Each row is a point on one shape in 16 dimensions made of curled strands that fork but never close a loop.
z565: [  3.6 -16.4  46.8  27.0  14.5   1.6 -31.0  25.0   3.3   5.9   3.4   0.4
   0.9  36.9  -8.4  -5.3]
z931: [-11.7  15.9  -9.0  19.9 -48.6 -40.8  16.1  -2.7  22.0  29.1  -6.4   9.0
 -63.5 -14.9  -1.7  -9.6]
z573: [  4.4  36.4   3.4 -10.8  -8.4  20.7  -3.2 -12.4  42.7  39.6   7.1  62.1
  61.5  -3.1  14.9  21.7]
z309: [ 18.9  -7.9 -29.0 -24.8   3.9   6.8  50.0  -3.5 -19.9  -5.0 -31.0  -8.5
   1.7  -6.5   7.4  16.2]
z340: [ -5.0 -12.4  -2.9  -0.2  10.6   2.6  -9.3   2.9  -2.8 -45.2  -1.2 -56.2
  -3.1 -13.4 -13.7  -3.5]
z156: [ 14.4   3.2 -15.1 -30.3  -5.7 -16.2  48.0  -8.8 -21.7  17.2 -27.4  22.6
 -15.7   9.4   5.6  12.7]
z17: [ 18.1  -1.3 -13.6 -29.6  -6.6  -9.8  50.1  -7.8 -27.3  23.6 -25.8  17.8
 -15.5   7.8   2.7  16.7]
z562: [-43.2   5.7  31.3 -18.2  -1.6  26.4  18.8  -8.9 -22.8  -7.3  -1.4   1.2
  20.5  -2.5   3.1 -37.2]
z365: [-21.4 -41.0 -19.5   7.2  10.2  19.8 -24.2 -19.0 -10.0   5.6   0.4 -28.9
  -8.9   0.8  -2.3  19.0]
z40: [ 22.4  -3.9 -25.6 -19.3  11.6 -11.4  12.0  -0.1  -9.1 -44.4 -23.0 -36.3
   6.5 -25.4  -2.2  -7.0]
z438: [  9.0  11.5  20.3  35.7 -33.2  -7.6  -5.5  -1.0 -20.5 -16.9  -9.4  80.0
   7.1 -24.1 -62.6 -34.1]
z702: [  9.6   6.8 -17.1 -28.6  -3.6 -18.7  41.9 -10.2 -16.0  11.1 -28.6  24.8
 -12.2   9.6   8.1   9.8]
z122: [-13.4 -25.0 -11.1   1.3  19.7 -11.5  -1.2  29.7  14.9 -21.7   0.1 -20.2
 -19.3  59.7  30.3 -13.2]
z597: [-15.1  50.6  13.9 -28.8  50.9  21.1   9.6   3.1  45.6  21.6 -55.8 -28.0
 -38.8 -24.8 -24.8   2.1]
z255: [-55.8  -9.1  28.4  20.4  25.6  15.6   7.0  -7.7 -18.8 -32.9 -41.5 -23.1
  28.7  12.1 -11.1 -18.7]
z56: [  8.6  37.6   6.8 -10.6  -7.7  19.8   2.2 -12.4  46.2  33.5   8.5  57.7
  59.4  -1.8  17.6  20.0]
z516: [ 18.1  -8.8 -24.5 -22.1   1.2   8.3  49.7  -4.4 -22.9   3.4 -31.3  -3.8
   0.7  -1.7   6.4  19.5]
z55: [  2.6  60.4  21.6  -9.8 -10.3   9.7  -9.5 -11.5  31.5  10.0 -29.2  -9.6
 -29.3 -22.8 -13.1  -8.3]
z106: [ -2.0  21.6  19.2  13.0 -31.0   9.4  -2.2  -6.2  27.3  16.2  -2.5  76.8
  48.3 -14.8 -19.5  -9.9]
z609: [ 18.2  -9.3 -22.4 -21.3   0.5   8.3  49.9  -4.4 -23.7   6.9 -31.6  -1.6
   0.5   0.1   5.0  21.4]
z386: [  4.7  36.7   3.6 -10.6  -8.1  20.8  -2.4 -12.4  43.1  39.0   7.6  61.4
  61.0  -3.0  15.6  21.6]
z119: [-11.5  18.0  -8.3  19.1 -46.9 -39.2  14.8  -4.1  22.9  29.2  -7.5   9.2
 -62.0 -14.6  -1.1  -9.9]
z906: [-20.8 -20.7   5.1   4.2   1.5   7.2 -21.7   7.9 -10.6 -23.4   8.9 -60.2
  -8.2  -6.8  -1.0   3.6]
z760: [  3.2  36.1   1.7 -10.5  -8.5  20.2  -5.6 -11.2  39.6  41.6   7.3  63.1
  61.2  -3.8  13.9  21.7]
z150: [-25.6 -24.0   7.6   4.8  -2.8   7.3 -25.7   8.1 -13.2 -15.9  10.9 -59.6
  -8.7  -4.1   5.6   5.9]
z485: [ -6.7  -5.3 -29.0 -11.9  16.1 -24.8  21.7  14.2  16.1 -23.4 -10.5 -11.7
 -25.1  45.3  25.5 -34.0]
z804: [-60.8 -49.1   6.7   0.9  -7.0  -5.5 -15.5 -22.3  -6.9  15.3  15.3 -42.8
  -0.6  19.5  15.0   8.1]
z403: [ 19.8  -2.1 -21.3 -14.0  10.8 -13.6   4.3   0.1  -7.3 -49.3 -21.8 -40.2
   7.0 -25.1  -3.6  -8.5]
z515: [-16.7 -30.3   3.7   6.6  22.2  -5.4 -18.4  32.5  13.3 -11.5   3.1 -18.0
  -9.7  59.8  17.3  -2.4]
z505: [  1.2   2.8 -15.0 -14.4   7.6 -15.5   6.7  13.5 -12.1 -31.1 -19.3 -44.7
  30.3 -17.5  13.0  -7.0]
z378: [ -9.8 -16.1 -20.5  -4.5  17.4 -17.2  11.1  23.5  15.8 -24.6  -5.0 -17.5
 -23.8  52.9  31.2 -24.1]
z697: [  2.3  35.0   2.7  -8.9  -9.2  20.0  -5.9 -10.6  38.3  39.2   6.0  64.1
  61.5  -5.1  11.8  19.5]
z853: [-18.5  15.6  20.1  19.6 -25.8 -40.5  17.1   6.2 -19.4 -26.3  50.4  30.3
 -21.2  -8.0 -11.8   6.1]
z729: [ 12.5  -0.7 -14.6  -6.7  10.5 -13.0  -4.4  -0.7  -4.0 -56.4 -17.9 -46.2
   6.2 -22.4  -7.2  -9.0]
z368: [ -9.6  22.3  -5.6  16.2 -43.4 -33.9  10.6  -6.0  22.1  27.2  -7.8   7.7
 -58.0 -15.2  -1.4  -9.7]
z315: [  2.2   1.7 -15.8 -13.6   7.8 -15.7   4.4  12.3 -12.7 -34.8 -20.1 -46.5
  27.0 -19.1  10.5  -7.7]
z640: [  1.5   4.8 -11.9 -16.4   6.3 -16.0  11.5  16.3 -10.3 -24.5 -17.4 -41.5
  36.3 -14.6  18.0  -6.4]
z66: [ 14.2  37.8  11.0 -11.3  -6.5  15.5  10.7 -10.7  49.1  24.5   9.8  48.1
  56.9   1.3  21.9  17.4]
z411: [  5.9  -8.7  47.2  29.5   7.1   2.9 -28.9  20.2  -1.2   2.9  13.4   4.8
  -3.2  33.8  -8.1 -10.5]
z331: [  2.3   2.3 -15.4 -13.7   7.6 -15.8   5.1  12.6 -12.9 -33.8 -20.0 -46.3
  28.1 -18.7  11.2  -7.7]
z13: [  7.9  30.5   7.1  13.1 -12.2  -4.1 -10.3  -2.8  17.0  20.5  35.6  43.0
  28.1 -11.4  13.7   1.2]
z903: [ 14.0  28.5  26.3  19.8 -16.6 -11.2  -8.8  -1.3 -45.4 -32.9  54.0   2.1
  -5.1   4.8 -18.4 -21.0]
z163: [-14.9  47.4  12.0 -31.7  63.4  27.5   2.8  -2.0  39.5  24.1 -52.0 -24.8
 -36.4 -23.3 -22.8   3.4]
z631: [-16.5 -30.4  10.5   8.0  21.8  -4.5 -23.9  32.6  13.1  -6.1   1.9 -16.0
  -5.1  56.2   9.6  -1.0]
z313: [  9.2  -0.2  36.7  25.9 -11.5   0.7 -21.9   6.7 -11.7 -10.1  33.0  -1.5
  -7.4  16.5 -16.1 -15.7]
z566: [-15.6  17.9  20.3   5.7 -37.3 -36.4  19.5   7.2  -7.6 -15.1  35.1  31.5
 -42.4 -10.2 -20.5  10.1]
z41: [ 16.6 -49.7  44.3   5.8  74.0  21.3  14.6 -12.3  -3.1  26.5   7.1 -65.5
 -28.8 -17.1   9.9  29.4]
z176: [ -8.6  15.3   9.6   6.7 -44.4 -35.9  15.2   6.5   6.3   7.1  21.7  21.2
 -56.8 -16.0 -17.8   3.0]
z460: [ 11.5 -36.9 -31.0   5.8  18.8  36.7 -31.3 -11.7 -16.2   5.9  -9.1 -15.4
 -12.6  -9.6 -11.1  22.3]
z158: [ -8.0  14.5  -1.9  14.2 -48.1 -38.3  13.8   2.1  17.4  24.0   4.9  12.7
 -62.5 -17.9  -8.2  -5.3]
z318: [ -2.1  23.2  17.1  10.4 -28.3  11.4  -2.9  -6.4  27.6  18.2  -0.5  74.6
  51.5 -14.6 -14.8  -6.3]
z703: [-14.7  47.4  12.3 -31.5  63.0  27.6   3.1  -2.2  39.5  23.6 -51.9 -25.1
 -36.5 -23.2 -23.3   3.2]
z27: [ -5.7   4.6 -35.7 -18.4  14.9 -30.0  29.3   6.4  15.0 -21.0 -14.4  -5.7
 -25.1  38.8  19.2 -41.4]
z927: [-12.0   7.4  30.8   1.6 -12.9   9.3   9.6  -6.2 -34.0 -16.9  28.1  -1.1
   5.4   0.0  -6.7 -27.3]
z687: [ 25.6 -35.8 -33.7   3.3  20.8  42.6 -35.4  -7.5 -18.4   7.6 -11.1  -8.6
 -13.7 -12.3 -13.8  21.9]
z524: [  5.1   5.2   8.8  39.1 -16.3 -33.5 -10.9  10.3 -16.9  -1.4  73.3  12.4
  -1.9 -23.8   5.9 -13.4]
z128: [ -0.1   8.5 -21.7 -25.7   3.4 -14.0  28.8 -10.8  -8.2  -0.9 -27.9  19.6
  -3.3   6.8  12.1   1.2]
z815: [ -1.4 -10.9  -4.5  -1.5  11.6   0.6  -7.4   2.0  -1.8 -49.0  -3.5 -54.5
  -1.4 -14.9 -14.0  -5.3]
z391: [ -0.4   1.3  10.7  41.0 -17.5 -39.6  -3.4  10.9 -25.1 -10.8  74.0   9.9
  -7.7 -20.4   1.3 -10.8]
z917: [-43.8 -45.1  -6.3   4.1   1.3   5.6 -19.1 -22.0  -7.9  11.2   8.6 -37.5
  -3.9  11.5   7.0  13.4]
z666: [ 54.0 -32.9 -35.9  -8.4  20.9  53.6 -43.9   0.6 -24.8  16.9 -14.0   8.3
 -12.3 -15.7 -16.2  17.8]
z261: [ 13.9  21.7  26.6  18.9 -15.6  -8.8 -11.2   0.5 -35.8 -31.5  51.0  -1.5
  -5.0   3.6 -21.6 -18.1]
z459: [  4.7  18.6  26.7  28.0 -28.9  -4.7  -2.9  -5.0  12.5   0.1  -6.3  81.3
  22.3 -17.9 -47.7 -26.1]
z57: [  2.0  35.3   2.3  -9.7  -8.9  19.9  -5.6 -10.9  38.9  40.2   5.9  63.9
  61.9  -4.6  12.5  20.8]
z136: [-16.8 -30.3   4.2   6.6  21.7  -5.2 -18.9  32.7  13.0 -10.9   2.5 -17.6
  -8.6  59.5  15.8  -2.6]
z5: [-12.9 -30.6  26.1  11.7  20.1  -2.6 -31.4  31.1  12.9   2.8  -0.9 -13.6
   3.1  47.5  -5.4   0.6]
z517: [ -4.2  12.5 -39.1 -27.9  13.4 -32.0  35.4  -3.7   9.2 -15.0 -16.2   0.8
 -24.7  30.5  10.0 -45.7]
z208: [ -1.3   2.0  10.9  39.9 -17.5 -40.2  -2.4  10.5 -25.1 -11.8  73.2  10.6
  -7.7 -20.2   1.2  -9.9]
z742: [-29.0 -26.3   8.7   5.0  -5.6   6.9 -28.1   7.5 -14.8 -11.0  11.8 -58.2
  -8.5  -1.9  10.4   7.1]
z475: [ -6.0  -0.2 -32.6 -15.5  15.6 -26.9  25.5   9.9  15.5 -22.9 -12.6  -8.8
 -25.1  42.5  22.4 -37.6]
z262: [-11.1 -20.5 -16.3  -1.7  18.5 -14.6   6.0  26.2  15.9 -24.1  -2.9 -19.2
 -21.8  56.4  31.7 -19.6]
z528: [ -4.7   4.0  12.3  37.7 -18.8 -40.1   0.7   9.5 -24.6 -14.2  69.5  13.7
  -8.6 -18.2   0.0  -7.7]
z928: [-35.8 -32.1  11.3   4.6 -11.1   5.2 -30.5   3.1 -16.0  -0.4  14.0 -54.4
  -7.7   3.4  20.0   9.6]
z826: [  3.2   8.7 -19.9 -26.4   0.0 -17.0  34.0 -10.8 -11.0   3.3 -29.2  23.4
  -6.6   8.1  10.9   6.0]
z660: [-59.2 -48.3   9.8   0.8  -9.2  -5.1 -17.7 -18.7  -7.8  15.4  15.9 -43.8
  -0.3  18.6  19.7   8.3]
z778: [-15.1 -17.6   2.1   3.3   5.8   6.5 -16.2   6.8  -7.7 -32.1   5.4 -59.5
  -6.6  -9.2  -7.8   0.6]
z253: [  7.4  -1.5  40.8  27.3  -7.1   0.9 -23.8  10.0  -8.7  -5.2  28.0   1.1
  -6.5  21.9 -13.0 -15.2]
z858: [ 35.6 -34.8 -34.8   0.3  21.3  46.9 -38.0  -4.9 -20.3  10.5 -12.3  -2.9
 -13.5 -14.0 -15.0  20.9]
z398: [  0.2  30.9   6.5  -2.0 -14.7  17.3  -6.7  -7.9  32.8  30.0   5.0  66.7
  59.1  -9.4   2.8  10.0]
z723: [  8.5  -0.3  38.4  26.8 -10.4   0.6 -22.3   8.0 -10.5  -8.3  30.7  -0.6
  -7.2  18.5 -15.1 -15.5]
z889: [ -1.1  45.4  10.3   0.2 -22.8  -6.8  -5.6 -12.4  23.5  16.4 -16.0   0.2
 -39.4 -18.5  -6.7  -8.6]
z743: [ -1.8  42.8   8.7   1.4 -24.8  -9.6  -4.3 -12.1  22.8  17.5 -14.7   1.5
 -41.3 -18.4  -6.3  -8.4]
z302: [ 18.4 -10.3 -14.0 -17.6  -2.8   9.0  47.4  -5.3 -27.8  21.1 -31.1   6.3
  -1.5   6.1   2.2  27.2]
z848: [ 10.7  18.4   2.7 -19.0   1.7 -11.5  23.1  13.3  11.6  -5.6  -5.1 -13.3
  49.0  -2.8  27.0  -1.3]
z975: [  8.4   1.0 -17.2  -9.4   8.8 -15.4  -1.9   5.1  -9.4 -47.7 -21.1 -47.5
  15.1 -23.1   1.0  -8.5]
z756: [ -4.3   7.2 -27.8 -29.8   9.6 -10.7  25.4  -9.1  -7.3  -7.1 -18.7   5.2
  -6.2   7.1  12.3 -18.3]
z854: [-27.7 -41.5 -16.6   6.7   8.5  15.9 -22.8 -20.3  -9.6   6.7   2.1 -30.8
  -7.3   4.0  -0.3  17.5]
z58: [ 19.1 -10.5 -11.3 -16.8  -4.0   9.2  46.6  -5.5 -29.0  25.4 -30.7   8.8
  -2.2   7.3   1.1  28.6]
z682: [  6.4  18.1  26.4  29.6 -27.9  -5.6  -3.5  -4.0   6.7  -3.2  -6.5  80.4
  18.4 -18.9 -51.4 -27.8]
z159: [ 34.1 -35.5 -34.5   0.0  21.4  46.5 -37.7  -5.0 -20.5  10.3 -12.6  -3.9
 -13.3 -13.9 -15.3  20.7]
z943: [  2.7  19.0  27.3  24.7 -31.7  -2.0  -0.7  -6.8  20.8   5.4  -5.8  81.2
  29.1 -16.7 -40.8 -22.9]
z645: [ 13.9 -41.7  30.4   0.5  60.1  18.7  20.3  -7.4 -14.1  24.3   3.8 -49.1
 -22.4 -10.3   3.5  28.4]
z129: [ 18.2  -9.2 -21.9 -21.1   0.5   8.7  49.2  -4.7 -23.5   7.9 -31.3  -0.9
   0.4   0.7   5.3  21.4]
z165: [ 63.1 -31.9 -36.7 -13.1  20.1  57.4 -46.8   3.2 -26.7  20.7 -14.0  15.1
 -11.2 -15.9 -16.7  15.3]
z974: [  7.6  -2.6  41.4  27.6  -5.6   1.6 -24.3  11.1  -8.2  -4.6  26.6   1.5
  -6.8  23.2 -12.6 -14.7]
z24: [ -7.7  14.5   7.1   8.1 -45.1 -36.0  14.5   6.4   8.6  11.3  18.3  19.0
 -58.2 -16.7 -16.2   1.2]
z235: [ 23.7  -7.0 -36.4 -28.6  11.8  -1.4  38.7  -0.7 -13.0 -30.2 -28.5 -22.8
   4.5 -21.5   5.7   2.0]
z77: [ 13.5  22.7   6.5 -18.3   0.4  -8.3  24.8  10.7  19.6  -1.3  -1.7  -3.1
  51.5  -0.6  28.8   1.2]
z322: [ 16.9  36.1  12.4 -12.5  -5.8  11.7  16.2  -7.9  47.5  18.4   9.3  40.3
  56.0   2.3  24.6  14.5]
z852: [-11.1 -39.7 -24.1   7.9  13.6  24.7 -26.3 -17.4 -12.0   4.8  -3.2 -25.5
 -10.3  -2.7  -5.4  20.6]
z201: [  6.3  20.5   8.4  26.4 -14.7 -20.3 -12.2   4.2   0.8   8.1  55.3  29.7
  10.4 -18.0  11.3  -8.6]
z693: [ 6.5 34.9  4.7 -1.1 -9.1 11.8 -7.7 -9.0 30.5 33.3 17.1 55.4 48.5 -6.3
 14.1 13.6]
z839: [ 14.4  28.1  26.6  19.6 -16.6 -10.9  -9.1  -1.6 -44.3 -32.4  54.1   2.2
  -5.4   5.1 -18.9 -20.9]
z71: [ 55.7 -32.9 -36.3  -8.1  20.3  54.5 -44.1   0.9 -24.8  17.8 -14.2   9.9
 -11.8 -15.8 -16.2  17.4]
z457: [-58.9 -47.0  10.2  -0.1  -9.3  -4.7 -17.8 -18.1  -7.6  14.9  15.7 -44.2
  -1.1  18.1  20.7   7.8]
z649: [ -3.1   8.1 -24.3 -27.3   6.8 -10.8  25.0  -9.9  -7.7  -4.7 -24.1  13.2
  -2.1   5.4  12.9  -6.5]
z578: [ 13.4  37.3  10.6 -11.5  -6.9  16.2  10.5 -11.8  49.0  25.0   9.5  48.8
  57.2   0.8  21.5  17.7]
z118: [  4.0   9.3  -6.7 -18.4   4.9 -15.1  16.6  17.0  -4.6 -16.6 -12.8 -32.8
  42.2  -9.7  22.7  -5.5]
z736: [ 13.7 -37.4 -31.5   5.9  19.7  37.8 -32.3 -11.0 -16.5   5.9  -9.4 -14.1
 -13.3 -10.0 -12.2  22.6]
z890: [ -4.6 -38.9 -26.2   7.7  15.0  28.7 -28.2 -16.0 -13.0   4.4  -4.8 -22.5
 -11.4  -5.2  -7.5  21.3]
z915: [  6.2  -6.5  46.2  29.7   4.0   2.4 -27.4  17.6  -2.9   1.2  17.4   4.7
  -5.0  31.3  -8.8 -11.8]
z212: [ -6.4 -39.0 -26.1   7.6  15.2  27.7 -27.3 -16.2 -12.3   4.7  -4.2 -23.3
 -11.3  -4.5  -7.2  20.9]

Start at the first point of each line and follow the strands to each of the others. Where do the paths split? Write each fork as brackets around the two groups it separates, the group with the point that comes earlier in the line first. The first line is answered.
z852: z24 z106 z71 z309
(((z24 z106) z309) z71)
z457: z943 z736 z255 z163
(((z943 z163) z255) z736)
z457: z743 z122 z682 z159
(((z743 z682) z122) z159)
z736: z839 z682 z71 z55
((z839 (z682 z55)) z71)
z736: z165 z889 z515 z438
(z165 ((z889 z438) z515))
z460: z71 z176 z438 z515
(z71 ((z176 z438) z515))
z150: z438 z562 z666 z163
(((z438 z163) z562) z666)
z150: z852 z459 z562 z743
(z852 ((z459 z743) z562))
z457: z208 z485 z943 z165
(((z208 z943) z485) z165)
z212: z71 z524 z459 z156
(z71 ((z524 z459) z156))
